Rotation paths and how fast each direction turns (degrees a step):
Each turn is a multiple of 5 degrees from 10 to 175, or 0.
Each row of a path follows its step; steps can be skipped.
path 1
step 1: [-4,-9,18,-5,-11,-8,0,-8,-13,-1,-23,-20,-26,-9,3,-5,-14,28,-23,8,7,5,-6,-4,-6,5,-24,-4,41,-8,-41,-35,3,-12,21,12,-11,-1,9,11,-26,-7,17,-12,14,-1,6,-12,12,6,-5,-16,2,-36,4,13,26,30,-34,-7,-11,-29,-10,5,-27,19,9,-3,-18,-2]
step 6: [-24,4,11,-6,-19,11,-5,4,8,-21,11,34,-21,11,12,25,26,8,-6,-10,13,17,9,12,-6,-8,-7,-22,18,-3,-11,14,29,-16,1,-29,-37,15,7,-15,-4,-2,8,16,23,-4,6,-23,33,-29,-31,-18,-1,-21,19,-9,0,17,20,12,-2,-16,2,24,9,-9,23,-20,-14,1]
step 8: [8,-10,9,34,4,20,-6,6,-26,-33,-23,-3,-4,-18,-6,-18,19,-13,8,-10,-10,10,7,5,10,27,2,13,-15,23,-38,-14,11,5,10,37,-7,-18,4,-3,-23,15,3,-10,15,38,30,-10,-11,9,10,-4,3,-14,-19,2,14,15,10,8,23,-33,15,-6,-13,10,-10,3,-9,22]
step 9: [-7,0,-2,-29,-18,3,-5,-15,-12,-7,-20,-14,-18,-5,29,5,14,-51,-20,-17,21,-6,11,-17,7,-3,-15,-10,-14,30,-27,-10,-14,-10,16,14,-19,-38,-16,21,-3,21,-11,6,14,-16,-1,-8,5,-6,10,33,-8,-19,12,-11,6,-7,2,-7,6,-29,-15,-10,3,-5,-16,27,11,14]
step 13: [-4,30,-4,-5,-26,18,5,8,-12,21,-14,22,-13,-11,-22,23,-15,10,-22,8,13,18,-5,9,33,-5,12,-3,-7,-5,-19,4,18,-8,14,-7,2,-29,-19,-1,-28,-11,16,-19,4,15,27,-15,0,-55,-9,-11,-11,-24,-28,4,18,19,-18,2,6,-4,-2,13,-15,8,-1,-19,-12,-7]
step 14: [-5,-6,-14,24,-10,6,-24,-28,-18,-1,11,-2,21,9,6,33,4,-28,26,-21,8,18,3,0,28,16,-1,-23,1,28,12,-12,14,-9,7,-4,-30,-23,-17,-14,-18,13,4,22,9,22,38,-32,-20,-9,-3,-1,-2,-7,-6,5,-15,10,-15,7,10,3,-1,-13,-37,-20,6,1,-1,-19]
step 15: [1,-23,-6,-21,-12,16,-12,-12,3,-26,7,12,12,19,33,-4,15,-18,-8,24,4,11,29,21,12,29,34,-4,10,29,-24,-18,3,3,8,11,-31,-22,23,23,19,-9,-1,9,6,12,7,-11,-17,3,-12,-2,9,13,-16,13,6,-18,21,25,-12,-27,-5,-2,-5,-33,-10,8,3,-5]
step 18: [-29,0,39,13,-20,-13,12,29,5,-5,-7,-17,-41,-13,9,-3,-16,22,13,-9,20,-1,24,-25,-1,3,2,-10,-16,18,-8,16,21,-4,11,0,-14,-8,7,-11,23,9,-3,16,4,-21,19,12,-5,-19,-10,6,-2,-18,11,24,25,28,5,16,-2,-34,-13,3,-11,2,10,-31,-13,-6]
step 22: [-20,16,-13,8,-10,7,11,-12,-17,28,28,9,23,-7,23,-18,-27,11,-20,-5,-13,24,-11,13,8,9,38,-14,17,-6,-21,20,-1,-3,8,3,-32,7,40,6,2,4,-1,7,-23,4,28,-27,10,17,1,5,6,-15,0,13,14,-4,0,-16,-5,-8,-39,0,-16,-17,-17,2,18,-8]
step 23: [-5,8,3,-13,-22,-12,18,-4,-24,2,36,15,3,3,-6,8,2,-4,-1,2,13,20,31,14,-30,36,12,-4,-10,5,-4,27,28,3,-11,2,-31,9,-11,-12,-7,4,40,11,-12,39,0,14,11,0,1,-5,-10,-22,1,-3,-8,26,22,16,-9,-15,-26,-14,-2,13,-15,-17,14,25]
Speeds:
[7,9,5,0,4,-5,-3,-2,1,6,-9,-7,2,1,-6,-3,-1,-2,1,2,9,3,1,-8,1,-5,-1,1,-3,-2,-2,-1,-8,3,-1,2,0,2,9,8,-2,7,2,0,-2,-2,0,0,6,-2,0,-1,3,2,8,2,4,-1,-3,5,0,0,-2,-2,-5,2,3,0,-1,5]
40
[5,-1,1,-1,0,7,-3,6,-1,-11,3,5,10,-2,-14,1,-1,-1,3,1,-3,5,5,1,1,2,-4,8,2,-4,1,2,-3,-4,-3,-3,-4,-7,4,1,-2,1,6,0,4,-2,-5,2,3,-5,1,-1,-3,1,2,-1,-4,-1,7,1,1,-3,1,-1,5,0,-3,-2,0,1]
170
[-2,0,-3,7,-2,1,-3,1,4,-5,5,-4,3,-3,-1,-10,1,3,1,3,-2,1,3,3,0,6,4,3,-1,-5,-8,-10,-2,3,1,7,0,4,4,0,-1,0,2,7,-2,1,1,8,-7,5,4,5,6,-2,3,8,0,0,0,-4,-4,-5,-4,-1,-5,-2,2,-3,2,-6]
100
[5,-5,-3,-8,1,0,0,3,-8,-2,-3,-7,4,-4,3,-2,-2,-6,0,3,-1,2,1,-3,-7,1,-2,-3,-1,0,-2,-1,1,-7,-1,0,-1,10,-2,2,-1,3,1,-2,-6,0,7,-4,0,0,6,-4,4,-3,-7,1,1,-8,2,-3,0,-3,-5,-11,6,-7,-4,-3,0,0]
55
[0,4,8,-5,4,6,1,-3,-5,4,6,-3,2,1,-8,6,-5,-2,-6,-2,-9,-2,0,2,-4,1,-2,0,-3,-3,-2,-1,3,8,-1,-5,1,2,4,-1,-6,2,-1,-1,2,8,7,0,-2,7,4,-1,-4,2,2,6,-1,-1,-11,0,3,0,1,4,2,3,-5,3,-4,-6]
120
path 2
step 0: [55,10,-2,15,26,18,-5,-14,21,-18,3,22,14,22,7,9,3,14,-20,-25,2,0,-10,-24,-18,-20,2,6,-1,3,9,23,-9,1,-9,-5,-31,5,-21,30,-2,-7,16,-2,-3,14,-19,13,-6,-8,-4,-3,13,-3,-6,-5,29,-8,-18,-2,21,-20,-2,-20,-6,7,3,26,-29,25]
step 1: [12,2,-1,5,-5,22,-12,1,23,18,6,1,-14,34,4,-26,7,-13,-18,-3,-41,-16,-10,2,-23,-2,-19,-21,-21,-15,-7,-2,2,-16,11,48,-2,-2,-11,16,0,0,0,-8,36,10,23,6,-30,-5,-9,-2,-12,-1,-9,12,32,-7,-5,3,9,-20,1,-18,-20,26,-18,-4,-11,7]
step 4: [31,34,-17,7,11,13,2,-19,18,14,-4,3,18,12,-6,-7,27,5,5,8,-25,-17,25,5,13,28,-6,17,6,10,-14,12,3,13,1,7,-12,4,-22,4,21,0,0,7,9,-18,-5,-17,-4,-9,32,48,-16,-4,1,33,10,10,3,4,-13,45,-1,4,0,1,-8,-23,-4,9]
step 5: [-8,8,9,-25,5,9,28,7,22,41,1,11,-8,19,0,0,15,-4,-6,20,-14,-27,19,8,23,26,18,-3,31,-37,21,-2,4,6,14,13,-7,-10,-13,4,7,-8,-3,6,-16,-19,24,-7,23,16,23,15,8,6,-3,-19,6,12,-22,20,-2,1,-12,2,3,9,12,-6,38,8]
step 11: [2,2,-13,-9,13,22,4,-19,2,-27,-2,-25,17,28,6,12,14,-12,-18,-9,-4,-30,25,16,9,-1,17,15,11,-19,8,-1,-10,-8,-11,-24,39,35,-2,-1,8,4,9,-23,-29,21,1,-12,-5,-10,-7,25,-30,10,-11,-4,20,7,24,13,12,4,-30,-1,20,10,9,-10,5,7]
step 12: [1,3,-18,-3,-1,23,9,21,3,-7,12,2,13,19,11,5,10,9,8,15,18,-20,23,-4,30,-11,-6,-13,36,-11,-6,-14,-23,-11,-4,2,-7,-6,12,-1,18,-21,20,-23,-19,-19,-27,-2,-13,-23,-9,-21,12,16,11,-23,54,-14,-6,1,12,-17,-18,-7,-11,0,-11,-12,7,13]
step 13: [-13,0,-5,9,3,-17,2,42,3,-22,34,23,-6,20,-18,15,-5,11,2,-12,-17,-22,23,-11,1,-7,-24,-13,-10,-7,-12,10,5,-21,9,11,-6,-11,-3,29,4,6,-14,-22,-16,-11,8,-10,-26,-12,6,-2,-8,-7,7,16,41,-17,-3,-35,-13,2,4,3,18,-24,-16,11,18,-10]
step 16: [-2,1,3,26,-27,-9,6,7,9,16,-15,15,4,13,0,-38,4,17,23,22,-3,1,21,-32,13,7,2,6,-3,-21,-8,18,43,2,-2,9,18,4,8,-10,-6,-17,2,8,12,-33,5,-25,-30,-9,-9,-10,-3,-5,19,-21,-10,4,5,-4,-22,25,-8,15,0,-28,-23,-15,-15,-4]
step 20: [-47,8,-7,-1,15,4,2,5,-16,10,-18,-2,3,-4,19,5,18,-23,-21,-11,4,-8,8,12,-15,-21,10,-15,-19,-17,27,-6,13,4,41,4,18,-9,-5,14,-2,-12,-22,-16,1,10,26,-16,-22,2,-13,-24,-2,-5,-16,-8,-11,-20,-3,-42,12,-1,3,-9,8,-12,-31,-9,14,5]
step 23: [-23,15,-23,-13,-36,-17,-10,5,1,18,-12,8,3,12,4,-4,26,-21,3,19,-16,21,23,16,22,3,24,1,13,5,-5,10,-2,12,-19,-2,11,21,-11,-16,18,3,-13,-32,-2,-19,15,9,8,-2,-6,13,-23,6,-27,-12,-13,-46,28,0,-4,12,-5,8,-13,-24,6,-20,10,-1]
Speeds:
[-2,0,-3,-3,2,-1,8,6,1,-3,3,0,8,-7,-1,2,-6,0,5,-1,-1,-4,-1,1,-3,-5,-2,6,-2,0,-5,2,3,1,-6,4,3,-2,8,0,2,2,1,-2,-9,-4,5,-6,-2,-1,-5,-5,-3,-6,5,5,1,-1,1,11,4,-6,-1,-1,3,-1,5,-4,-5,4]
20
[0,11,4,0,3,1,5,1,0,-3,1,3,4,-1,-4,-1,-1,4,3,-10,2,4,2,-2,-3,6,7,-7,-3,-1,-1,-3,-3,-5,3,7,-2,2,2,-6,-8,-4,3,4,-2,-7,-4,-2,-1,5,1,-3,-8,-1,-2,0,-6,1,-2,1,-3,4,-3,6,-6,2,5,1,6,-4]
35
[2,2,-2,4,0,-7,-6,-4,-9,0,-3,3,1,-3,-3,0,10,3,3,-1,-9,-5,-5,2,-2,-3,3,-2,3,2,11,-1,-2,-1,-4,5,-2,-2,-1,5,-1,0,1,2,3,3,-1,1,8,2,-8,-3,1,1,1,5,-5,-4,-1,10,-1,-4,5,3,-5,-4,-1,2,-1,0]
10
[2,-2,-1,3,-3,0,2,6,-1,0,-1,0,-2,-8,-4,3,-5,1,-1,-3,-3,-7,-3,5,7,-5,2,-7,-4,4,-1,-3,-1,-1,5,4,8,4,4,5,4,4,-2,-1,4,1,0,-2,-2,-3,3,1,-7,4,-2,8,-2,9,1,-5,0,-1,2,-1,-1,9,-10,3,5,2]
155
[-7,1,0,0,3,-5,-4,-5,-4,-7,-3,-4,2,-4,-4,-3,1,-6,-1,-4,-2,-1,-5,0,-3,-4,-4,3,8,5,-4,3,8,5,7,6,2,-8,1,-7,-2,-1,2,1,2,1,0,-5,-3,4,0,0,1,3,-1,1,5,6,-4,-8,-3,1,6,-5,-2,-1,5,0,1,-5]
60
[-11,8,-6,3,-1,2,-2,3,4,1,-1,3,-4,3,3,-1,-2,2,4,-1,3,-6,6,-6,4,-3,-1,-5,-1,1,1,4,-7,-1,-5,-1,8,-4,-6,-2,2,5,1,-1,-1,3,0,5,0,2,10,0,-1,-1,4,5,4,2,0,5,-7,0,6,-4,-7,-4,6,-1,-2,2]
35
[1,0,2,0,-1,-5,8,1,5,-2,-3,1,-6,-5,5,-1,5,-2,7,4,0,-4,4,-1,3,6,0,5,2,2,-4,5,-1,-4,-8,4,-6,-2,5,-1,-4,5,1,-2,4,1,2,-4,-2,0,2,4,4,6,1,-1,-1,-2,-7,3,-2,7,9,5,7,3,-3,1,7,-2]
35
